[[ -8  40  29 -10 -16 -11 -44  22 -16  -5  46  24  17 -19   2  35]
 [-23  13  25  32   3 -38 -20   6  14 -20  37  -6 -11 -21 -19  17]
 [-24  31  17  37  13 -15 -14   1 -10   8  -3 -14  25 -15 -12  58]
 [-28 -13 -16  52 -17 -19 -39   7 -44 -26  29   6  16 -18  -1  23]
 [-10  18   8  28  -5 -22 -20  14 -31   3  25   7  14 -13 -12  47]
 [ 37  13  16  45   9 -39 -38   3 -48  19  24  15  20  -2   3  24]]
->
[[-28 -13 -16  52 -17 -19 -39   7 -44 -26  29   6  16 -18  -1  23]
 [-24  31  17  37  13 -15 -14   1 -10   8  -3 -14  25 -15 -12  58]
 [-23  13  25  32   3 -38 -20   6  14 -20  37  -6 -11 -21 -19  17]
 [-10  18   8  28  -5 -22 -20  14 -31   3  25   7  14 -13 -12  47]
 [ -8  40  29 -10 -16 -11 -44  22 -16  -5  46  24  17 -19   2  35]
 [ 37  13  16  45   9 -39 -38   3 -48  19  24  15  20  -2   3  24]]

[[ 48 -55  66   2  58  -6 -41  48   1  43  38]
 [-45  69   9 -28   8  11  38  28  34  10 -22]
 [-40  74 -15 -52  -5 -11  13  45 -23  68  49]]
->
[[-45  69   9 -28   8  11  38  28  34  10 -22]
 [-40  74 -15 -52  -5 -11  13  45 -23  68  49]
 [ 48 -55  66   2  58  -6 -41  48   1  43  38]]

[[ 36 -43 -69 -39 -31 -21  33 -36 -52 -49]
 [ -5  -1  68 -12   9 -23 -10   5   3   9]]
->
[[ -5  -1  68 -12   9 -23 -10   5   3   9]
 [ 36 -43 -69 -39 -31 -21  33 -36 -52 -49]]

[[ 45 -22  57  26 -34 -46  39  67 -67 -66  23  69 -15]
 [ 52  -6  51  53  10  46  67 -38  17 -52 -15 -49 -62]
 [-46  24   3   3 -73  37  22  -1  24 -35  14  41 -20]]
->
[[-46  24   3   3 -73  37  22  -1  24 -35  14  41 -20]
 [ 45 -22  57  26 -34 -46  39  67 -67 -66  23  69 -15]
 [ 52  -6  51  53  10  46  67 -38  17 -52 -15 -49 -62]]

[[ 24  66  -7  65  -2  22 -22  -4  53  32  22  51 -21  -3   7   8]
 [  9 -13  34  -4  25   0 -13  17   8 -12   3  -3  15  -1 -18  10]
 [ 10  10 -24 -12  -4   7   8  -5   4   8 -14   2   3   3  -9  -2]
 [ 73 -15 -27 -11  18   4  23   5 -12 -16 -33 -23  32  -1 -25  16]
 [ -8  -4 -16  -4  20  -2 -14 -27 -14  21 -16 -11 -20  52  38  -9]]
->
[[ -8  -4 -16  -4  20  -2 -14 -27 -14  21 -16 -11 -20  52  38  -9]
 [  9 -13  34  -4  25   0 -13  17   8 -12   3  -3  15  -1 -18  10]
 [ 10  10 -24 -12  -4   7   8  -5   4   8 -14   2   3   3  -9  -2]
 [ 24  66  -7  65  -2  22 -22  -4  53  32  22  51 -21  -3   7   8]
 [ 73 -15 -27 -11  18   4  23   5 -12 -16 -33 -23  32  -1 -25  16]]

[[ 47  32   2 -38  29 -21]
 [ 10  -3  42 -15  -2  16]
 [ 14  17 -44 -27   1  24]
 [ 21  37 -26 -20  15  14]
 [-51 -18 -25   3  -1  32]
 [ -8  17 -13 -14  -3   8]
 [ 57 -59   9   1  56 -34]
 [-36   4  -4   0 -16  42]
 [  3  41  -4  -4  -9  36]
 [-46  -7  16  18   1  -5]
 [-44  -1 -13  10 -40  40]]
->
[[-51 -18 -25   3  -1  32]
 [-46  -7  16  18   1  -5]
 [-44  -1 -13  10 -40  40]
 [-36   4  -4   0 -16  42]
 [ -8  17 -13 -14  -3   8]
 [  3  41  -4  -4  -9  36]
 [ 10  -3  42 -15  -2  16]
 [ 14  17 -44 -27   1  24]
 [ 21  37 -26 -20  15  14]
 [ 47  32   2 -38  29 -21]
 [ 57 -59   9   1  56 -34]]
